(in the rows, 128 means zero)
Where one turn sends some rows of the set: a few examples, then the rows asked:
k511: [145  73 112 111 119 136 127 154 118 110 124 159 162 120]
k916: [127 131 144 105 158 183 117 112 130 136 133 109 133 123]
k904: [126 136 156 131 169 176 122 127 121 134 136 105 146 136]
k36: [127 138 148 108 158 184 112 112 137 138 142 117 135 124]
k65: [141  87 106 112  88 121 137 150 114 122 119 143 148 125]
k282: [130 143 149 122 158 163 149 142 127 140 146 103 134 141]
k980: [166  95 114 135  93 123 119 130 130 140 146 142 164 128]
k844: [146 101 117 152  87 111 126 148 112 133 127 129 157 137]
k499: [119 128 128 146 111 114  71 131 138 150 130 134 153 120]
k597: [123 146 149 121 162 166 145 146 133 136 152 115 131 139]
k159: [129 138 137  95 150 172 142 125 136 141 144 105 120 128]
k312: [108 113 120  95 127 111 129 170 132 124 121 161 151 117]
k891: [125 144 139 100 150 173 134 128 141 141 151 113 117 128]
k513: [132  92 115 160  97 127  90 147 104 126 113 124 140 129]
k480: [127  78 104 121 101 135 100 148 108 113 105 137 131 116]
k275: [ 98 116 112 113 122 122  79 158 136 133 118 141 118 109]
k42: [125 139 157 127 169 177 124 130 128 134 143 118 151 136]
k642: [130 125 135 129 118 103 119 145 134 143 133 153 187 128]
k857: [125  80 107 139 125 138  99 174 113 111 123 140 119 121]
k298: [145 100 108 163  99 125  91 151 125 139 144 123 122 129]

k159 -> k916
k499 -> k642
k980 -> k511
And these:
k480 -> k513
k36 -> k42

Where one turn sends some rows of the set: a few examples, then the rows asked:
k704: [104 150 133 121 169 113 134 140 154 116  84 114 126 122 138 146 139 115
 116 117 158 129 126 112 128 121 118 152 106 123 121 136 106 174 152 127
 139 109 160 137 151 104 149 138 151 130 117]
k763: [164 119 116 120 108 114 105 123 110 118 155 139 167 134 123 139 110 139
 122 133 126 137 162 144 109  99 117 131 136 123 131 109 157 109 110 112
 134 128 102 139  95 153 115 117  85 135 151]
k923: [171 122 126 118 130 108 140 117  95 156 149 119 158 157 123 141 131 109
 117 101 126 102 154 130 114 138 134  98 114 141 167 142 147 138 116 141
 141 105 120 118 131  94 134 115 142 152 152]
k657: [146 144 141 137 126 150 108 123 129 122 148 101 129 167 118 122 121 116
  85 144 141 107 103 142 170 103 120 156 115 122 141 144 155 121 126 144
 117 158 131 140 137 145 130 144 113 100  85]
k489: [104 144 115 126 163 136 141 138 141 104  87 138 102  88 131 116 152 157
 145 128 133 152 111 105 135 143 111 122 112 114 108 135 107 162 147 113
 123 115 118 129 147 111 106 122 136 109 139]
k705: [144 112 137 119 137 101 143 122 109 173 134 119 143 135 127 147 137 106
 122 111 128 115 166 132  91 124 141 107 110 135 153 121 154 119 111 136
 144  99 132 118 106 111 134 117 137 165 149]
k311: [148 131 133 138 145 156 123 106 145 100 143 116 131 135  87 101 118 124
 117 147 141 109 125 156 156 102 140 146 127 157 131 131 165 130 123 139
 104 163 121 135 103 151 137 157  97 125 106]
k255: [147 141 136 144 139 150 119 106 152 103 137 114 133 127 104  98 111 124
 118 159 145 114 118 152 147  99 136 147 122 149 135 140 159 128 130 133
  99 166 120 131 108 150 139 155  97 109  92]
k950: [128 151 101 125 156 140 123 142 134  94 106 133 120 114 133 134 138 146
 130 137 142 154 104 106 143 158 125 128 106 134 121 143  83 181 148 126
 126  95 132 137 163  99 128 128 147 119 121]
k94: [172 133 115 131 116 149 133 142 124 113 171 118 143 109 123 158  93 180
 129 118 102 142 150 119 145 135 126 112 137 117 123 123 140 128 127 132
 134 148 132 132 117 142  95  94 106 108 140]
k264: [100 137 114 126 142 133 105 160 126 109 103 141 122 124 136 151 137 151
 120 146 140 185 113 116 136 126 108 145 110 106 100 117 101 128 138 100
 135  94 131 149 132 125  99 105 121 125 113]
k148: [117 121 128 133 137 139 119 120 131 113 136  83 105 148  93 120 137 111
 101 147 127 111 124 144 150  99 139 161 115 132 133 107 173 104 126 136
 128 148 147 136  98 156 127 153  99 116 116]
k747: [141 152  97 135 145 149 112 152 130  80 125 145 131 126 122 143 119 164
 120 155 136 175 113 107 150 158 124 126 107 140 119 141  90 167 132 116
 125  98 135 142 151 114 121 119 127 120 115]
k633: [ 95 134 123 119 160 130 117 154 137 122  94 135 115 109 145 145 152 141
 127 138 149 168 107 114 128 134 116 141 104 110 105 125  91 153 141 118
 131  90 134 141 145 113 118 123 145 130 110]
k829: [139 141 156 159 131 136 127 141 124 146 127 117  92 119 132 108 131 109
 161 137 133 147  92 144 102 146 137 138 114 127 131 136 143 123 105 118
  95 147 120 115 137  94 136 127 146  99  76]
k929: [185 121 116 119 109 142 125 129 114 121 173 130 156 127 116 155  97 148
 118 117 104 123 159 124 138 122 124 120 134 117 136 127 165 124 117 132
 147 147 127 133 114 148 112 107 100 116 150]
k782: [136 118 137 120 139 103 139 128 109 179 118 131 139 123 133 142 150 100
 132 108 137 118 149 133  87 142 137 108 124 131 136 123 149 114 114 136
 139 101 135 113 109  98 140 113 150 163 142]
k699: [143 129 110 127 108 111 103 137 109 110 141 125 158 128 136 143 111 159
 132 136 126 160 143 144 118 103 110 132 136 120 119 105 130 102 124 102
 122 120  97 148  98 143  92 102  85 130 137]
k598: [122 161 123 120 167 112 137 126 146 101  77 119 129 121 132 126 138 118
 123 114 149 116 121 114 138 128 105 139 106 132 127 155 109 186 154 121
 132 122 140 136 162  94 143 142 140 119 130]
k46: [160 132 124 123 134 102 137 123  94 155 136 125 152 152 130 134 148 105
 123 111 132 110 140 128 105 162 134  98 123 144 158 140 141 141 111 137
 134 101 126 111 134  82 147 119 154 152 148]
k469: [168 134 106 137 122 114 119 147 108 101 164 110 150 144 128 157 104 169
 112 165  94 169 142 124 131 139 117 118 100 139 130 116 133 131  90 123
 139  99 135 137 116 147 124 124  93 134 121]
k625: [118 131 130 142 131 135 117 118 140 113 135  75 102 140 109 117 129 112
 100 161 131 117 117 136 140 102 138 161 111 127 139 114 165 108 133 134
 126 150 151 130 104 154 133 156 101 103 107]
k567: [163 119 138 121 144 109 158 108 109 162 129 139 148 121 120 121 134 119
 137 103 120 105 164 135 104 127 127  89 113 142 151 143 162 131 112 132
 130 119 108 112 112 108 126 118 127 154 159]
k532: [105 156 141 126 177 109 148 130 159 117  68 127 115 102 136 124 144 125
 127 119 145 127 131 113 127 118 100 142 103 125 113 144 122 171 141 119
 130 121 143 134 145 113 140 143 135 126 128]
k789: [142 154 140 164 123 128 123 136 111 136 132 108  80 134 130 104 136 110
 148 135 133 137  91 134 104 155 137 139 115 129 143 133 137 125 103 118
  98 146 119 116 155  96 133 130 147  94  89]
k843: [150 134 135 128 134 154 107 125 120 123 149 105 131 175 103 125 128 114
  86 138 138 102 109 148 177 103 122 158 120 134 136 139 156 121 116 148
 122 152 132 147 129 149 130 145 111 121  91]
k613: [112 144 106 135 148 150 137 144 144  86 107 141 105  90 118 126 130 171
 143 135 125 167 122 105 142 147 117 121 122 114 109 128 118 146 148 102
 129 126 128 133 133 123  95 110 117  98 146]
k586: [171 116 113 125 117 116 119 137 109 111 174 118 159 149 119 156 108 144
 107 153  98 145 157 125 120 124 124 124 108 130 140 113 162 126  90 127
 151 110 135 130 107 154 135 131  94 134 140]
k330: [155 122 139 124 146 112 161 116 107 162 119 138 142 115 126 118 148 114
 147 105 119 110 146 131 105 152 121  85 123 137 141 149 163 135 112 132
 127 121 116 104 119  90 136 117 141 144 156]
k608: [143 147 134 157 120 135 114 138 119 141 125 105  83 122 130 114 128  97
 154 138 139 143  95 140  96 152 151 146 114 136 135 124 130 119 118 120
 102 141 132 118 138  93 137 130 148 105  81]

k311 -> k843
k923 -> k705
And these:
k633 -> k489
k625 -> k255
k704 -> k532
k929 -> k586
k46 -> k782
k747 -> k264
k469 -> k699
k789 -> k608

Where one turn sends some rows of the set: a few examples, then the rows asked:
k908: [155  84 116 136 150 148 135 125 141 137 121 161 105 142  81  75 135 147]
k562: [168 118 121 120 126 149  83 132 145 100 114 117  84 117 119 124 145 162]
k944: [155 162 132 160 127 125 153  95 151 147 124 136 103 144 115 139 136 170]
k820: [169 132 139 130 152 177 146 144 137 112 131 135 117 145 100 101 160 180]
k903: [165 100 141 162 155 156  96 134 145 106 117 144 132 119 147 115 108 148]
k244: [132 142 107 148 145  90 172 127 147 105 137 147  88 122 126 120 150 161]
k811: [168  96 126 163 152 156 110 121 153 138 100 152 113 148 123  82 113 133]
k208: [170 131 121 136 147  94 143  95 153  98 132 125 108 131 113 100 124 195]
k240: [154  94 106 149 142 117 131 132 160 144 143  94 107 141 129  93 117 109]
k234: [146 119 118 208 145 148 128 130 143 121 117 126 129 131 129 114 166 165]
k785: [160 103 138 132 139 103 135 138 145 129 114 139 152 124  92  77 155 157]
k982: [138 120 128 163 147 155  93 154 126 122 146 139 141 115  91 128 123 167]
k761: [135 102 107 148 139  88 135 132 156 150 162 116 137 121 106 124 111 168]
k936: [143 108 121 157 158 130 117 128 139 143 136 164 139 123  66  97 130 166]
k917: [132 152  90 168 156 105 153 128 155 138 149 105 114 141 135 129 130 169]
k689: [130  98 149 163 156 151  83 130 125 113 140 130 101 124 136 128 128 160]
k371: [153 134 130 136 150 163  97 136 140 137 174 152 123 125 113 126 150 168]
k83: [151 102 120 125 155 173 147 136 140 135 152 149 131 127  81 117 147 160]
k674: [156 143 138 185 115 112 140 136 150 141 122 135 118 123 125 127 133 111]
k283: [165  94 120 118 151 141 119  96 163 108 125 128 105 105 123 136 160 176]
k454: [173  83 127 144 146 176 143 125 136 104 114 137 109 145 123  98 138 148]
k2: [122 143 113 121 150 103 109 159 151 135 150 137  83 121 137  91 141 149]
k778: [147 128  84 128 152  98 142 138 157 106 146 113  85 138 146  92 123 153]
k503: [174 156 126 175 129 118 131 127 146 111 139 116  84 117 116 129 124 192]
k182: [125 160 111 149 144 114 142 154 155 130 118 125  79 132 148 125 119 135]
k388: [142  80 137 126 140 117 120 142 140 139 103 119 125 135 109  75 137 128]
k477: [138 141 129 169 166 115 170 117 160 134 114 125 108 142 151 109 161 173]
k822: [134 113 114 153 165 174 133 145 173 156 119 127 116 127 142 105 148 127]
k859: [132 159 107 145 150 136 146 154 154 164 133 109  94 156 130 101 152 154]
k696: [162 120 133 170 121 115 118 126 140 154 123 137 160 137 106 103 160 148]
k991: [139 107 135 131 136  97 163 149 147 110 121 134 102 110  91  96 136 122]
k536: [140 129 146 174 120  99 139 153 149 124  96 125 113 126 126 128 102 150]
k426: [144 109 115 153 163 120 121 137 160 103 144 160 139  90 120  95 161 172]
k663: [151  93 155 134 183 164 134 124 150 104 113 125 114 131 137 105 129 169]
k594: [145 115 118 134 140 137 142 134 145 126 138  98  47 126 110 119 118 163]
k750: [129 105 105 134 148 148 112 173 142 109 130 127  96 122 102  73 153 147]
k528: [168 136 124 151 145 142 139 109 174 146 144 122  75 117 152 140 116 154]
k839: [136 141 112 131 139 136 113 119 153 165 140 104  87 151 122 124 103 146]
k772: [131 127 132 106 144 105 117 128 145 112 121 130  71 121 115 102 100 155]
k713: [154 136 126 120 164 115 149 132 171 117 150 124  90  92 106 120 114 186]
k289: [153 120 133 189 154 138  95 130 143 143 109 156 140 127 104 104 110 155]
k111: [144  99 139 160 130 127 106 131 142 170 112 127 134 137 127 106 141 116]
k643: [157 140 122 119 150 162  98 134 171 138 117 108 119 109 116 143 136 166]
k90: [169 129 108 167 141  94 147 132 156 123 153 110 152 123  96  98 132 157]
k734: [146 121 128 145 143 157 127 117 144 123 107 103 107 123  91 150 161 185]
k941: [133 120 121 159 159  79 125 124 145 102 137 128  94 125 148  91 151 179]
k885: [147 111 118 131  96 110 161 143 141 133 139 151  86 135  99 114 144 139]
k452: [186 112 106 134 129 118 151 133 176 137 125 114 122 149 145  93 111 146]

k982 -> k83
k696 -> k785
k283 -> k562
And these:
k689 -> k371
k594 -> k528
k90 -> k991
k426 -> k750
k944 -> k208
k859 -> k477
k917 -> k244
k908 -> k811
k536 -> k761

